In the data rows, 50 means zero.
Some points, one per row:
[46, 43, 36, 47, 28, 60, 55, 70, 59, 39, 65, 38, 54]
[70, 32, 80, 89, 47, 38, 63, 54, 48, 46, 62, 29, 56]
[65, 38, 85, 91, 55, 32, 70, 52, 49, 47, 61, 30, 62]
[61, 41, 36, 57, 5, 70, 60, 53, 38, 37, 68, 49, 48]
[37, 79, 51, 38, 79, 42, 39, 30, 50, 53, 25, 75, 43]
[52, 40, 42, 47, 34, 61, 57, 61, 54, 38, 68, 35, 44]
[79, 36, 42, 80, 0, 79, 70, 28, 26, 14, 85, 60, 44]
[72, 45, 70, 78, 27, 53, 57, 31, 33, 49, 57, 57, 44]
[55, 39, 44, 54, 30, 54, 45, 60, 45, 40, 62, 41, 47]
[65, 44, 69, 79, 28, 49, 60, 24, 27, 41, 54, 70, 54]
[74, 27, 43, 70, 0, 77, 65, 55, 30, 19, 95, 39, 54]
[64, 42, 56, 68, 32, 48, 62, 51, 45, 53, 64, 48, 54]
[5, 72, 32, 0, 99, 26, 18, 81, 84, 91, 0, 46, 48]
[54, 34, 40, 55, 23, 59, 56, 63, 56, 46, 65, 40, 48]
[52, 49, 52, 56, 39, 51, 56, 37, 43, 50, 47, 56, 50]
[58, 44, 52, 63, 29, 52, 60, 45, 40, 45, 63, 44, 54]
[33, 60, 49, 37, 90, 39, 45, 50, 60, 63, 29, 58, 45]
[44, 66, 45, 35, 71, 44, 31, 30, 49, 59, 27, 66, 40]
[38, 46, 60, 33, 99, 37, 36, 86, 74, 71, 36, 20, 62]
[39, 81, 59, 20, 86, 38, 32, 7, 41, 65, 3, 85, 37]
[47, 66, 40, 29, 76, 46, 36, 36, 45, 57, 23, 73, 48]
[52, 37, 70, 77, 39, 50, 53, 53, 51, 47, 64, 39, 55]
[70, 53, 74, 80, 32, 50, 59, 30, 32, 45, 62, 64, 47]
[71, 19, 43, 82, 0, 84, 76, 62, 34, 15, 99, 39, 61]
[8, 72, 34, 0, 99, 31, 25, 75, 85, 91, 2, 48, 48]
[43, 53, 53, 51, 73, 43, 43, 63, 65, 59, 42, 38, 53]
[36, 43, 56, 39, 99, 30, 45, 85, 75, 69, 35, 20, 60]
[49, 34, 32, 42, 45, 56, 45, 87, 68, 47, 70, 22, 62]
[63, 51, 75, 77, 20, 52, 63, 20, 32, 35, 56, 56, 49]
[38, 44, 55, 35, 99, 38, 40, 82, 70, 70, 46, 17, 57]
[39, 92, 54, 19, 95, 41, 35, 7, 44, 73, 1, 91, 35]
[67, 33, 87, 83, 40, 32, 62, 47, 46, 43, 66, 35, 58]
[39, 65, 57, 32, 81, 52, 43, 26, 44, 54, 27, 66, 39]
[63, 25, 17, 45, 0, 80, 60, 71, 52, 32, 87, 39, 53]
[60, 35, 76, 83, 49, 36, 54, 49, 51, 53, 62, 39, 60]
[44, 64, 24, 19, 48, 58, 40, 41, 46, 49, 34, 72, 41]
[42, 64, 43, 31, 76, 50, 33, 34, 50, 56, 31, 75, 38]
[20, 72, 19, 0, 99, 47, 25, 69, 75, 69, 13, 57, 32]
[54, 49, 78, 63, 83, 30, 51, 57, 57, 68, 53, 38, 57]
Here are 24 more points, each followed by its number:
[34, 40, 50, 33, 99, 27, 38, 85, 80, 68, 36, 27, 53] 0
[43, 71, 46, 32, 83, 46, 48, 37, 48, 51, 25, 62, 43] 1
[63, 33, 80, 90, 45, 39, 58, 45, 51, 51, 61, 42, 63] 2
[41, 47, 12, 23, 33, 71, 35, 64, 44, 36, 55, 51, 43] 3
[59, 52, 53, 67, 41, 51, 54, 41, 41, 48, 51, 57, 44] 4
[74, 53, 65, 82, 32, 53, 67, 21, 37, 38, 57, 60, 53] 5
[62, 31, 84, 84, 47, 37, 66, 50, 45, 51, 60, 32, 59] 6
[41, 85, 54, 25, 94, 41, 38, 10, 40, 65, 1, 82, 39] 7
[51, 40, 44, 46, 36, 62, 51, 67, 57, 43, 61, 39, 57] 8
[56, 28, 85, 89, 44, 36, 65, 54, 41, 49, 66, 38, 61] 9
[40, 54, 48, 43, 83, 39, 40, 55, 58, 63, 35, 46, 53] 10
[72, 37, 81, 93, 47, 36, 70, 48, 51, 49, 68, 43, 59] 11
[27, 88, 52, 26, 95, 38, 34, 9, 47, 62, 10, 88, 32] 12
[50, 24, 46, 69, 42, 48, 54, 84, 61, 45, 67, 25, 62] 13
[72, 33, 43, 81, 0, 84, 68, 30, 29, 21, 84, 64, 49] 14
[53, 40, 36, 53, 31, 55, 50, 70, 55, 47, 69, 28, 47] 15
[64, 46, 74, 82, 24, 46, 58, 27, 35, 41, 57, 59, 52] 16
[9, 75, 38, 0, 99, 23, 21, 78, 88, 87, 4, 40, 54] 17
[44, 53, 57, 47, 75, 39, 49, 55, 56, 60, 39, 41, 46] 18
[64, 44, 57, 68, 38, 50, 63, 59, 48, 49, 64, 41, 53] 19
[22, 71, 16, 0, 99, 52, 28, 68, 77, 71, 23, 46, 50] 20
[28, 84, 26, 4, 95, 49, 33, 43, 50, 67, 12, 74, 39] 21
[57, 38, 24, 51, 0, 79, 53, 53, 42, 30, 73, 50, 48] 22
[57, 47, 39, 48, 22, 69, 56, 52, 44, 34, 61, 55, 51] 23
Which two of these numbered points are nearest to each point below, looking only along the 3 directions in which the first points spread most? Their numbers follow each, nearest first.
[65, 34, 60, 72, 37, 48, 53, 52, 57, 41, 60, 43, 57] > 19 2
[54, 39, 62, 73, 36, 44, 67, 52, 46, 43, 70, 43, 57] > 19 2
[57, 62, 58, 64, 49, 47, 50, 29, 38, 49, 42, 72, 45] > 4 5
[39, 68, 46, 38, 78, 50, 38, 33, 54, 56, 26, 69, 35] > 1 10
[64, 63, 43, 53, 16, 67, 56, 27, 30, 40, 47, 68, 38] > 23 4
[77, 33, 46, 80, 0, 76, 72, 29, 18, 19, 89, 64, 51] > 14 22
[21, 71, 16, 0, 94, 40, 21, 69, 72, 74, 17, 50, 39] > 20 17
[51, 53, 27, 31, 24, 62, 49, 34, 44, 40, 43, 63, 39] > 23 3
[48, 53, 14, 23, 25, 66, 45, 64, 51, 41, 59, 52, 47] > 3 23
[59, 44, 52, 62, 23, 56, 51, 48, 43, 49, 63, 52, 54] > 19 4
[32, 44, 50, 34, 98, 34, 48, 87, 75, 65, 44, 24, 59] > 0 10
[58, 42, 42, 60, 26, 60, 55, 65, 47, 44, 72, 40, 51] > 15 8
[31, 44, 54, 36, 99, 24, 40, 88, 78, 71, 34, 22, 59] > 0 10
[48, 78, 49, 34, 74, 46, 37, 34, 48, 62, 25, 65, 44] > 1 10
